Each path below is one point turned by a fixed rotation once a step. After each direction that follows a path, write how fast that rotation turns it, in degrees each step (0 if it stays still).
Each turn is a multiple of 5 degrees from 10 to 175, or 0.
Each row of a path follows its step; steps can be skipped.
Rotation 1:
step 0: [-10  -2 -12 -17  15   1   8  16  11   9  16   3  -8   0  -9  -8  13   2
  12 -10  -6  -5   3 -12  14   3   3   0   8 -11   0  -7  10  13   2 -15
  -5  -8 -12  10  12   4]
step 1: [  6   5   8   6  -3   1   0   0 -12   2  10   0   0 -10 -20   4  21  23
  -3  -9   5  -9   5   1  25 -10   8  -2  -8   4  12  -1   1  22   1  -6
   2   4  -6   4   1  -2]
step 2: [  5  -8   3  -8  18   0  20   1 -13  -6  23  10   4  -4  -4   8  -2   6
   9  -4   7  -6  -3  -9  -2   7  -7   1  10  -7   4  -4  13  19 -11  -1
 -11  -3  -5  17  17  -1]
step 3: [  0  10   8   2   5 -27  15  -7  -2  10   1  -4  -5  -4 -24   9  13   3
   2 -12  11  -7   6  11  15   9   8  -3  13  -2  11   4   6  10   0  -9
   1   0   5  -5   3  10]
step 4: [ -4  17  -5 -12  10   2  -1   3  -4  -8   8   8   8  -3  -5  -3   6  -7
   5 -14  11   5   4  -1   9   6  -5  -1   2  -8   6  -6  -2  29  12  -4
 -20 -13   5   9  20  -6]
step 5: [  9   7  -4  -6  11  -8  10   3   7  -6   9   0 -11  -1 -19   2   3  -3
 -20  -4   7 -15   6   2  17  -6  12  -2   4   1  13  -4  14  10  -1 -24
  -2  -2 -15  -2  -2 -14]
step 6: [  4   7   8   3  11  13  21 -20   0  -9  22   4   0  -6 -13  -7  18   0
   6  -4   9  -1   6   1   6   4 -11  -4  -6   4  -1   5  -5  14  11  -4
  -8   8   0  13  15  -8]
step 7: [  2  15   9 -22   2 -22  26  -1  -2  -3  16   3  -9  12  -7   6  -9   6
   2  -1   8  -9  -4   1  11  -9   5   6  -1   3   1  11   6  11  -5 -15
  -1 -10   5   4   3  -2]
step 8: [ 10   0  -2  -2   0  -7  15 -10  -1 -12  -1  -3   9  -3 -12  14  19  -8
   7 -10  -2   2   9  -2  10   1   2   1   2   2  -1 -11 -14  11   8 -22
 -13   3  17  -5  22  -5]
step 9: [  2  18  -6 -13  15 -12  -1 -11  -7 -18   5 -12 -12   6  -5  -7  -5   7
 -12 -14   6  -4  11  -2  -3 -11   2  17   4   1  10   7  10  10  -4  -9
 -12  -1   4   7  13 -11]
Directions:
[ 3 -4 -1  1  1 -3  2 -2  6  6  0 -1 -1 -2 -3  0  5  0 -2 -1 -1  6  1  1
  0 -1  0  0  4 -2 -4 -5  1 -4  0 -3  3  5 -3 -3  3  0] -> 140
[-4  3 -5 -2  2  3 -6 -2  3 -2 -2  2  2  7 -2  0  1 -2 -5 -2  3  0 -2  2
  0  4  0 -3  2  0  1  0  3  0  6 -2 -2  3 -4  0 -3  3] -> 65
[-3  4  3 -2  1  1  0  1 -3  2  3  0  3 -2  5 -1 -4  1 -3 -4 -2  6 -1  3
 -1  0 -5  3 -3 -1  0 -1  3 -4 -3 -4 -4  0 -3  5  4  1] -> 155
[ 4 -1  0 -1  3  1 -1  2 -2 -2  6  0  2  3  0 -6  2  0  1 -1  0  4 -4  0
 -8  3  5  4  2 -1 -3 -1 -5  2  2  3 -1 -3 -2  0  2 -2] -> 160
[ 1 -1  2  1  5 -1  4 -3 -3  5  0  2  5  1 -1 -1  0  0 -2  6  4 -1  1 -1
 -5  1 -2 -3  0  4 -3  8  4  0 -1  2  1  4 -2  0  0  1] -> 90
